In the rows, 128 means zero.
Families of rows that turns and mirrors carry onto each other, the same ones carrying the whole set onto itself: the rest of each named row's family, in list order:
4 families of 8 rows:
rira: [113  78 120 143 121 118 113 124 126 123  93 130 127 135 146 124  96 149
 112 131 111 106 162 115 133 150  92 139 160 113 119 107 127 125  76 140
 125 136  97 141 111 130  89 103 149 123 145 127 138 114 142 131 135]
sos: [ 92  82 112 133 128 100 101 144 118 113  91 145 120 139 128 126  80 126
 134 120 125  80 111 130 146 122 124 134 169 103 148 135 132 142  93 123
 113 153 149 156 137 112 110 114 155 138 132 107 144 132 115 133 146]
bebiz: [105  76 105 131 137 111 101 149 107 119  89 144 117 137 129 134  85 138
 134 123 132  81 118 130 150 112 125 128 173 101 149 137 133 142  94 126
 111 152 146 152 137 111 120 112 139 132 128 109 148 123 109 137 155]
Soti: [130  96 135 121 123 123 102 127 127 102  96 149  91 114 134 128 100 156
 118 116 124 110 151 120 120 152 132 121 170 112 117 137  91 107 119 124
 113 140  95 152 111 135 107  90 144 154 145 122 153 110 126 142 152]
mikev: [132 101 126 139 125  93  97 112 149 105  78 123 143 101 176 108 109 143
 119 143 152 142 113 115 110 160 142 118 122  96 123 140 128  92  97 124
 140 141  84 149  94 110  94 117 135 154 120 130 145 142 100 139 137]
kad: [143 101 154 127 126 111 108 138 137 121  67 108 136 112 148 107  87 118
 126 143 141 136 131 123 117 137 150 110 151 108 142 141 139 110 102 121
 142 121  92 137 103 130 101 118 149 143 157 147 124 136 102 137 147]
defun: [122 114 100 129 130  89  88 108 110 105 102 100 121 123 167 100  96 123
 130 153 134 114 109 145 123 120 149 137 144 119 147 144 153 132  66 141
  97 124 110 134 141 119 128 122 125 167 114 112 149 153 105 137 134]
feze: [128  79 130 118 120  94  81 114 105 115  93 114 131 126 143 106  85 151
 131 149 153 116 104 130 126 128 185 123 132 109 128 167 150 121  95 117
 116 136 107 124 147 115  99  96 148 166 108  92 151 157 115 143 136]
zek: [113  74 110 129 153 114 101 120  89 114  89 132 110 140 146 146 100 149
 113 128 122 101 119 134 127 134 120 144 151 109 138 140 106 134  84 118
 107 146 129 126 126  93 102 123 105 168 102  83 157 125 123 134 127]
fanep: [113  79 107 128 141 107 112 128  91 122  88 142 114 140 148 149 104 151
 116 130 125 100 117 122 136 129 112 138 145 110 137 133 108 132  79 116
 107 148 134 131 127  97 104 112 100 168  97  92 153 121 116 139 122]
fesot: [136  78 124 124 119  94  91 116 102 119 101 114 125 126 146 113  85 158
 131 154 158 113 104 131 128 131 182 121 132 114 122 167 148 116 104 122
 111 142 108 137 135 106  89  88 144 165 101  92 143 147 111 149 135]
Tatur: [147 104 151 127 119 110 105 138 131 126  60 107 125 114 144 106  95 123
 131 131 148 128 137 128 112 129 158 112 154 109 139 150 132 111 104 122
 125 112  89 138 103 126 104 124 143 141 154 141 124 129 112 128 150]
linor: [117  80 108 136 151 119 117 123  97 118  89 133 113 127 151 155 100 140
 115 141 112  97 113 134 128 132 114 142 148 109 132 128 114 128  77 114
 104 144 126 122 131  92 100 117 102 170 102  89 156 124 120 142 122]
zubu: [120  77 115 148 129 113 121 124 141 120  94 127 116 139 145 122  90 146
 117 134 115 114 157 109 121 160  93 141 147 106 122 102 125 124  83 144
 110 144 107 139 109 133  88 102 157 125 139 117 141 109 138 128 134]
vev: [105  82 105 132 131  98 104 152 112 115  94 152 122 131 127 128  87 132
 119 132 120  80 127 128 157 122 119 129 164 105 152 142 125 136  91 123
 105 154 148 151 141 116 123 111 144 135 122 108 149 127 109 129 153]
borad: [129  89 128 119 118  92  85 113  95 112  94 114 126 127 151 112  89 142
 129 148 154 123 106 127 136 127 184 120 138 114 137 167 145 118 106 119
 115 136 107 131 138 116 105  90 144 171  98  91 149 153 112 156 134]
Dilon: [135  99 122 137 124 100 108 122 144 113  79 125 138 107 179 109 112 151
 118 162 151 135 109 106 110 161 150 119 114  97 117 142 123  95  93 125
 133 147  96 144  97 108  81 112 137 156 122 131 150 130 103 133 139]
Podo: [136  76 132 121 121 126 112 120 129 104  95 156 106 109 137 136 104 162
 116 127 118 110 154 121 123 154 123 125 163 104 115 133 102 110 116 120
 118 141  93 149 110 136 104  79 149 152 142 120 154 106 124 136 162]
Das: [142  95 148 129 121 117 114 136 142 129  71 103 137 113 147 114  82 126
 120 142 149 130 141 131 112 130 153 110 153 112 150 145 138 101 109 126
 133 119  82 138 100 127  96 115 141 147 156 138 124 132 111 127 142]
moro: [105  76 103 131 137 107  97 137 109 117  92 144 115 137 124 130  75 133
 125 131 133  80 111 125 147 123 118 127 169 107 147 141 124 139  91 128
 110 160 152 154 129 108 115 111 150 142 127 103 142 127 116 133 163]
bav: [136  93 133 140 125  94 100 119 152 116  73 123 144 104 177 114 117 141
 124 153 137 144 116 123 112 158 148 122 116 101 127 135 119  95  92 123
 137 137  89 139  90 110  81 113 137 163 124 129 145 137 100 133 135]
Funup: [125 109 103 128 135  86  99 112 111 106 104 104 118 111 171 101 107 116
 126 166 121 122 111 148 123 127 143 137 138 116 148 141 165 133  69 132
  98 127 111 134 136 125 121 123 127 169 112 105 147 148 107 138 129]
fikop: [123  87 132 127 117 121 107 129 134 107  97 159 106 120 127 131 111 157
 121 125 116 123 146 124 119 157 118 129 174 108 116 137 101 103 119 128
 121 141  91 152 112 134 109  87 145 154 145 128 159 112 118 131 159]
reme: [125  81 135 125 126  95  94 122 104 120  98 107 130 123 147 111  88 144
 129 155 159 123 106 134 129 130 174 108 124 114 132 160 143 120 106 117
 113 130 104 126 146 114 102  90 137 161  96  90 147 158 116 158 137]
dep: [105  70 113 135 140 108 109 124  87 123  86 135 114 135 149 149 102 145
 118 131 123 100 127 117 133 131 111 144 155 109 135 137 116 135  77 117
 103 140 127 120 137  94  98 119 103 162 102  89 161 131 105 146 124]
fefun: [120  85 118 137 124 114 120 125 136 119 101 129 118 141 149 123  97 147
 112 141 110 107 161 111 122 153  87 144 149 110 121 103 132 121  83 142
 118 144 102 138 114 139  95  98 148 131 147 133 139 112 127 135 137]
kape: [121 104  96 137 131  83  89 117 108 101 106 102 117 112 170 106 104 125
 136 162 138 114 111 132 132 123 144 131 137 114 165 137 155 125  76 136
 106 119 110 143 145 120 124 118 128 168 107 108 147 149 106 138 129]
zedek: [147 100 151 125 128 111 111 139 146 129  68 106 124 104 141 111  89 120
 133 140 139 133 137 124 110 135 152 106 148 106 140 147 143 108  93 126
 128 120  87 128 107 128 102 121 142 140 157 141 129 128 106 127 140]
kebe: [112  81 116 141 125 103 117 125 139 124  87 124 125 142 148 122  91 138
 117 139 108 103 157 110 121 156  99 144 152 110 124  98 129 124  85 138
 114 136 108 134 110 139  88 106 163 121 144 121 152 124 137 137 139]
gez: [127 102 128 136 120  87 106 124 152 110  69 117 145 111 174 106 106 144
 126 151 145 137 115 116 115 160 148 117 113 103 116 139 125  93  81 125
 130 140  94 142  93 110  86 115 140 159 127 134 158 137  99 132 134]
kap: [129  88 134 130 122 121 110 125 129 101  87 148  94 111 135 133 101 148
 120 127 113 117 150 120 118 158 116 119 164 110 115 141  98  99 114 122
 110 140  95 149 104 136 107  84 149 161 141 118 158 102 127 136 158]
Konir: [124 107 104 140 133  85  90 112 117 107  96 102 120 121 168  96 105 124
 133 153 133 120 114 141 133 117 148 136 138 119 151 129 161 132  76 136
  96 124 109 137 143 126 121 119 130 160 105 105 147 158 105 141 125]

Same family as fikop: rira, mikev, vev, Das, reme, dep, kape
Same family as defun: feze, zek, zubu, moro, zedek, gez, kap
Same family as fesot: sos, Soti, Tatur, linor, Dilon, Funup, kebe

